In the data rows, 128 means zero.
Some points, one per row:
[122 158 159  76 148 118 121 102 147 120 150 169 117 112 159 119 147  94
  99 133 148 121 171 107  93 129 148  98 146]
[109  96  89 159 125 194 115 123 129 212 153 131  51 148 168 154  59 133
 175  74  69 166  53 154 126 138 111  53 154]
[103  88  91  99 120 196  78 122 126 143 152 154  66 194 213 172  83 163
 158 120  95 172 111 117 168 135 118  66 126]
[111 100 143 134 157 167 130 146 163 133 120 137 162 154 154 166 128 141
  87 156 103  85 117  98 202 112 134 145 133]
[151 205 116 146  89  81 164 155  63 114 129 131  94 119  66  49 209  82
 178 147 203 203 135 150  37 149 102 134 109]
[142 143  62 147  85  95 125  93 106 152 122 148  86 122 114  86 150  85
 158 154 151 201 132 146  32 140 114  96 110]
[128 121 118 175  80 113 137 136  95 151  86 107 114 136 164 100 172 114
 165 150 148 132 113 140 111 109 112 118 138]
[128 122 139 108 126 141 158 112 126 136 151 162 127 179 146 117  75 170
 139 132 134 159 151 111  95 133 138  77 129]
[130 154 179 175 150 116 205 129  92  77 102  98 175  93  35 130 241 118
  86 126 155  58 162 153 124  83 114 240 111]
[146 122 174  76 170 120 132 100 135 122 135 160 168 118 169 130 158 116
  76 146 142 142 183 110 141 132 129 162 138]
[180 180 155 142 125 103 131 151  92  84 127 126 156 115  88  98 194  60
  89 175 204 126 183  96  61 135 115 146 117]
[124  77  95 145 173 182 102  98 159 170 118 134 122 129 214 159  75 144
 165  79  87 126 111 107 176 171 139  66 146]
[107  98 104 132 109 132 179 137 119 158 126 131  91 129 114 136 129 135
 160 125 103 130  63 148 130 103  91 118 124]
[168 135  72 177  89 109 132 160 102 111 140 129  80 109 101  99 185 101
 144 126 172 159 124 157  66 146  85 142 104]
[137 143 144 101 144 129  99 123 119 104 148 167 138 129 165 127 119 137
 146 124 103 107 127  93 114 135 134  99 136]
[137 157 150 114 129  69 144 114 107  97 116 119 168  89  87 100 205 116
  94 134 152 144 157 123 115  98 123 240 120]
[123  87 140 115 123 156 132 137 138 131 133 128 115 103 112 125 143 108
  91 152 120 120 115 142 139 154  99 145 124]
[121  93 155 118 172 176 131 111 114 167 127 104 124 174 143 190  76 133
 102 135  90 104 155 151 183 112 139 111 149]
[102 107 157  71 149 138 125 159 123 120  90  97 107 117 128 141 129 147
  87 104  97 113 120 148 151 125 150 116 131]
[128 123 147  72 174 106  82  80 145  69 137 180 190 149 157 101 158  77
  49 126 154 114 192  50 143 192 212  99 109]
Then 10 other points, each followed by its number:
[148 128 125 158 143 108 156 159  88 140 125 104 112 101  86  84 160 125
 152 148 115 141 100 179  94 101  98 131 121] 0
[ 85  78 112  95  95 172  90 158 160 224 155 185  67 174 211 192   0 174
 147 103  85 151  80  68 159 154 140  33 114] 1
[102 131 121 156 132 139 141 166 145 186 108  89 138 189 116 147 124 159
 134 153  96 104  94 166 187  95 149 127 119] 2
[137 154 100 150 108  98 115  91  92 140 168 130 100 132 136 119 141 118
 203 106 160 146  89 150  89 140 123  93 111] 3
[108  92  80 168 106 160 126 126 123 188 160 178  80 150 170 123 108 134
 196  81 117 208  72 143 127 160 117  31 146] 4
[156 133 158 140 141 139 139 116  96 128 139  87 120 115 109 132 140 155
 113 122 114 121 130 149 129  91 129 171 120] 5
[ 75 105  84 144 109 182 107 135 128 198 169 127  83 176 133 190  32 156
 167  80  74 143  50 200 180 115 127  97 128] 6
[105  81  97 122 170 201 105 143 165 209 159 124 106 122 111 161  82 137
 163 112  70 110  77 156 209 106 124 124 168] 7
[155 174 120 183 133 117 143 127 107 150 139 138 118  97  94  88 147 115
 145 125 145 135  93 157 106 102 121 121 113] 8
[108  85 137 106 154 141  92 129 165 160 156 120 112 168 177 161  90 144
 147  94  99 152  99 130 117 126 131 117 137] 9
Which of these numbered points is nearest to each point below, looking only along the 3 directions in which the first points spread most? Its number follows each.
[120 124 116 158  60 111 119 122 101 156 133 184  90 101 130  79 130 167
 157 153 155 123  99 147  83 173  85  67 137] > 3
[109  92 106 131 109 139 100 142 155 154 151 169 109 153 133 149  45 124
 154 125 116 135 111 113 158 163 105 111 143] > 9
[131 182 157 103  88  87 135 108  95  76 109 116 153 138 129  93 165 123
 121 128 160 130 194 114  39 140 119 138 141] > 8
[114 114 146 130 155 142  97 149 126 108 104 122 149 119  95  90 136 104
 112 127 122 119 164 136 151 150 139 181 122] > 5
[131 114 104 133 115  95 118 128 129 123 169 122 142 105 106 126 141  98
 193 136 148 151 103 143 123 116 112 114 130] > 8
[127 150 106 113 122 133 153 158 102 173 135 176 114 159 120 122 108 124
 144 115 140 186 100 139 122 162 132  94 133] > 3
[100  66 117 125 165 184 123 172 162 156 151 140  89 164 161 177  54 173
 124 133  88 140 118 138 207 118 113  94 138] > 7
[117  72  93 120 129 131  86 131 159 175 133 133 100 165 134 162  71 152
 133 106  44  99  94 153 175 118 147 134 155] > 7
[128 128 135 163 173 138 156 160  92 115 115 114 174  99  98 113 134 150
 129 126 123  77 115 135 148 137 132 176 131] > 5
[ 83  35 107 135 131 226  98 157 177 192 155 149  81 148 145 182  25 174
 167 101  25  85  76 130 235 102 122 106 174] > 7
[155 146 151 119 187 115 128  82 127 115 129 137 177 117 146 175 173 128
  42 135 150  86 182  64 122 120 188 172 124] > 5
[ 45  73 106 118 119 151 108 137 166 177 164 155 104 228 214 181  20 152
 118 105  80 171  72  80 164 174 144  42 176] > 1
[127 152 108 116 109 130 167 128 121  78 104 142 156 108 123  78 191 123
 151 132 155 163 134 124  83 135 163 121 104] > 8
[110 138  85  81  76 143 107  91 135 168 138 196  53 192 203 124  44 132
 182 104  87 185  90 175 107 179 130  40 124] > 4
Here are 10 other points, each followed by its number:
[ 99  83 142 120 160 143 119 154 164 142 123 139 140 116 176 159 141 116
 118 140 122 106 147 131 160 134 156 109 142] 0
[138 165 169 101 145  88 141 122 148  89 102 130 196 102 102 146 172 112
  90 162 199 130 168 132 122 126 125 136 128] 1
[ 86  87 101 142 121 156 128 151 149 153 127 110  84 126 102 156 101 133
 157 109  94 128  70 156 140  98  88 141 114] 2
[ 90 112 113 115 122 130 123 121 118 157 169 185  98 169 179 173  71 138
 138 155 149 181 100 111 125 182 147  54 143] 3
[142 129  96 114 149 162 123 138 161 139 127 125 122  91  96 114 105 125
 143 141 140  96 122 146 108 142 137 149 127] 4
[148 140 104 132 138 128 135 125 144 127  54  92 137  96 106 120 114 130
 120  97 164  80 132 144 115 122  95 201 114] 5
[130 135 161 131 167 129 150  94 100  75 113 123 179  67  56 111 169 111
  83 168 186  95 172 111 119 113 128 197 130] 6
[121 137 132 181  84 104 151 127 130  97 143 118 133 118 146  78 158 119
 150 176 160 155 116 181  82 134 101 103 107] 7
[118  82  82 130  93 138 100 123 158 199 114 114  68 154 132 155  58 150
 150 110 110 121  65 160 168 106  98 145 139] 8
[119 177 160 121 141 117 156 135 131 114 103  78 155  66  80 147 138 150
 113 137 127 107 138 135 158 111 161 200 108] 9
Which of these numbered points is nearest to each point below, looking only along the 3 directions in which the first points spread most? Its number follows each.
[146  98 115 117 191 130 171 128 127 123 125  86 153 105 133 118 145 138
  75 140  98  91 145 130 161  80 146 150 132] > 9
[159 200 116 182  79  80 226 144  83 130  75  74 106  63   0  46 234  95
 159 159 216 139 120 157  73 119  72 227  96] > 7
[122 157 147 128 156 107 137 127  91 101 146  90 173 117 115 134 160 134
  97  97 154 131 157 115 125  73 134 159 108] > 9
[194 224 204 134 131  58 181 125  76  32 111  82 208  15  37  62 217  88
  90 145 199 101 199  96 114 125 129 215 115] > 6
[158 144 122 157 103 117 124 150 110 141 131 103 119 101  97 138 165 144
 116 135 115  97 134 166 124 144  92 167 102] > 5
[154 169 108 199 113 102 213 188 123 142  60  62 105  30   0  29 208 112
 176 149 122 118  97 192 116 101  51 217 104] > 5
[180 178 111 179  80  73 171 168  42 112  46  64 109  22   0  52 255  79
 138 158 180 136 120 184  49 131  66 226  74] > 7
[140 132 173 135 163 124 109  95 146 109 158 155 171 146  88 103 169 122
  65  87  96 109 160  55 115 149 170 164 115] > 1
[165 160 142  92 107  99 114 114 118  51  93 136 197 117 146 100 174 121
  87 137 183 119 225  61  82 141 162 135 113] > 1
[ 89 124  97 131 119 133  95 113 118 138 169 117 114 165 140  92 116 136
 156 123 131 161  66 120 127 133 125 134  96] > 4
[126 157 143 160 106 120 184 150 105 132  96  58 185  63  41  61 220 140
 138 137 159 109 116 134 100  69  86 221 138] > 5
[168 183 134 179 119 112 168 113  81  47  75  71 202  74  38  68 191  56
  84 150 193 104 145 125  96  85  93 208  91] > 6
[109  93  74 180  88 159 154 179 136 180 139 110  81 134  66 130  88 141
 188 135 114 109  27 194 144 147  89 166 148] > 2
[143 170 150 122 156  83 126 130 131  62 117 181 136 118 119 114 179  95
 105 150 198 128 185  75  52 117 155 146 155] > 1
